Small tables with named rows and columns. After each table, cells are looked up by row and column.

pakuv
|  | folikur | letip | pafane | liliki | diroden | vafase | vuto | kef | kilubab | kivag |
|---|---|---|---|---|---|---|---|---|---|---|
| gizuzu | 5.43 | 6.99 | 5.73 | 5.66 | 3.30 | 6.09 | 7.49 | 5.40 | 6.21 | 5.98 |
| gobemav | 6.10 | 8.13 | 5.95 | 5.50 | 8.64 | 6.14 | 7.23 | 1.82 | 7.78 | 5.70 |
| fafes | 6.12 | 7.95 | 5.90 | 5.49 | 8.05 | 6.11 | 7.29 | 1.64 | 7.56 | 5.71 |
| zad | 5.66 | 3.31 | 6.16 | 6.30 | 3.72 | 5.72 | 5.36 | 7.39 | 3.93 | 6.22 |
| rep | 5.63 | 7.09 | 5.74 | 5.52 | 4.48 | 6.07 | 7.40 | 3.69 | 6.63 | 5.92 |
| mol | 7.13 | 6.28 | 5.85 | 6.15 | 9.70 | 5.63 | 6.32 | 0.31 | 6.96 | 6.11 |

What is the letip of mol in pakuv? 6.28
What is the liliki of rep in pakuv? 5.52
What is the diroden of zad in pakuv? 3.72
What is the folikur of gizuzu in pakuv? 5.43
What is the liliki of zad in pakuv? 6.30
What is the pafane of fafes in pakuv? 5.90
What is the kef of fafes in pakuv? 1.64
What is the kivag of fafes in pakuv? 5.71
What is the pafane of zad in pakuv? 6.16
What is the kef of gobemav in pakuv? 1.82
What is the folikur of gobemav in pakuv? 6.10
What is the vuto of gobemav in pakuv? 7.23
What is the kef of rep in pakuv? 3.69
What is the vafase of zad in pakuv? 5.72
What is the letip of zad in pakuv? 3.31
What is the kef of mol in pakuv? 0.31
Row with the largest letip: gobemav

Table dil
       filifu    ril    zap  depaf
ruzas   45361  57253  52084  70076
ledag   57567  60330  23441  67295
kor     84237  61280  33189  52756
non     56342  59841  23836  66396
fuza    81543  60990  36198  52905
voz     64548  59744  34841  60315

What is the zap of ledag in dil? 23441
What is the zap of ruzas in dil? 52084
What is the depaf of voz in dil? 60315
What is the zap of fuza in dil? 36198
What is the ril of fuza in dil? 60990
What is the filifu of ruzas in dil? 45361
What is the filifu of ledag in dil? 57567
What is the depaf of ruzas in dil? 70076
What is the filifu of kor in dil? 84237
What is the depaf of ledag in dil? 67295
What is the ril of ruzas in dil? 57253
What is the ril of non in dil? 59841
What is the ril of ledag in dil? 60330
What is the filifu of fuza in dil? 81543
What is the ril of kor in dil? 61280
What is the zap of non in dil? 23836
What is the filifu of voz in dil? 64548

fabafo
|  | mavu | gud | keb |
|---|---|---|---|
| muraf | 192 | 173 | 168 |
| leda | 147 | 213 | 137 |
| nez | 137 | 198 | 136 |
| lega | 44 | 39 | 122 |
| mig | 162 | 90 | 170 |
| rimi | 201 | 180 | 171 |
| birufub | 247 | 251 | 181 |
| muli | 224 | 196 | 179 |
| vafup | 121 | 174 | 133 |

gud of muraf = 173
gud of birufub = 251
keb of vafup = 133
mavu of muli = 224
keb of lega = 122
gud of leda = 213
keb of rimi = 171
mavu of rimi = 201
mavu of birufub = 247
keb of muraf = 168
mavu of muraf = 192
gud of muli = 196
keb of nez = 136
mavu of mig = 162

zun:
cols = fus, fod, sal, gobuso, dubeno, zipiboz, fopude, pubu, visiki, kez
demuru: [620, 752, 548, 769, 259, 626, 505, 783, 507, 767]
tulive: [650, 757, 509, 743, 242, 593, 459, 809, 489, 806]
fuz: [706, 733, 473, 645, 387, 557, 459, 780, 513, 829]
vikub: [669, 756, 488, 718, 260, 576, 443, 812, 485, 825]
lal: [700, 743, 467, 663, 341, 557, 444, 796, 499, 838]
noda: [704, 723, 486, 637, 426, 564, 479, 763, 528, 813]
lobafug: [697, 715, 502, 636, 454, 574, 500, 747, 541, 795]
zimak: [688, 751, 472, 689, 295, 564, 438, 807, 489, 837]
zokores: [632, 755, 531, 760, 244, 611, 481, 798, 497, 785]

sal of vikub: 488
zipiboz of vikub: 576
pubu of noda: 763
fod of fuz: 733
zipiboz of lobafug: 574
pubu of demuru: 783
fus of zimak: 688
zipiboz of demuru: 626
dubeno of lobafug: 454
dubeno of demuru: 259
dubeno of noda: 426
fopude of fuz: 459
gobuso of zimak: 689
fus of zokores: 632
fus of lal: 700
visiki of lal: 499
sal of demuru: 548
zipiboz of zokores: 611

Table tet
|  | sib | buzon | tesulod | tak | liresa |
|---|---|---|---|---|---|
| zug | 0.012 | 0.020 | 0.864 | -0.630 | -0.154 |
| lur | -0.439 | -0.008 | -0.703 | 0.104 | 0.279 |
| zub | -0.300 | -0.084 | -0.274 | -0.042 | -0.155 |
| vil | -0.064 | -0.228 | 0.576 | 0.154 | -0.501 |
| zazizoz | -0.363 | 0.278 | -0.576 | 0.036 | 0.102 |
| fose | 0.384 | -0.127 | 0.133 | -0.209 | -0.055 |
| napag | -0.605 | 0.451 | -0.408 | 0.218 | 0.340 |
| mor | -0.056 | -0.186 | 0.132 | 0.050 | -0.054 |

What is the buzon of vil in tet?
-0.228
What is the tesulod of fose in tet?
0.133
What is the tak of lur in tet?
0.104
What is the tak of vil in tet?
0.154
What is the liresa of zazizoz in tet?
0.102
What is the tak of napag in tet?
0.218
What is the tak of mor in tet?
0.050
What is the sib of fose in tet?
0.384
What is the sib of napag in tet?
-0.605
What is the buzon of mor in tet?
-0.186
What is the tak of zazizoz in tet?
0.036
What is the liresa of mor in tet?
-0.054
What is the liresa of zug in tet?
-0.154
What is the liresa of lur in tet?
0.279
What is the sib of zazizoz in tet?
-0.363
What is the sib of lur in tet?
-0.439
What is the tesulod of zug in tet?
0.864
What is the buzon of lur in tet?
-0.008

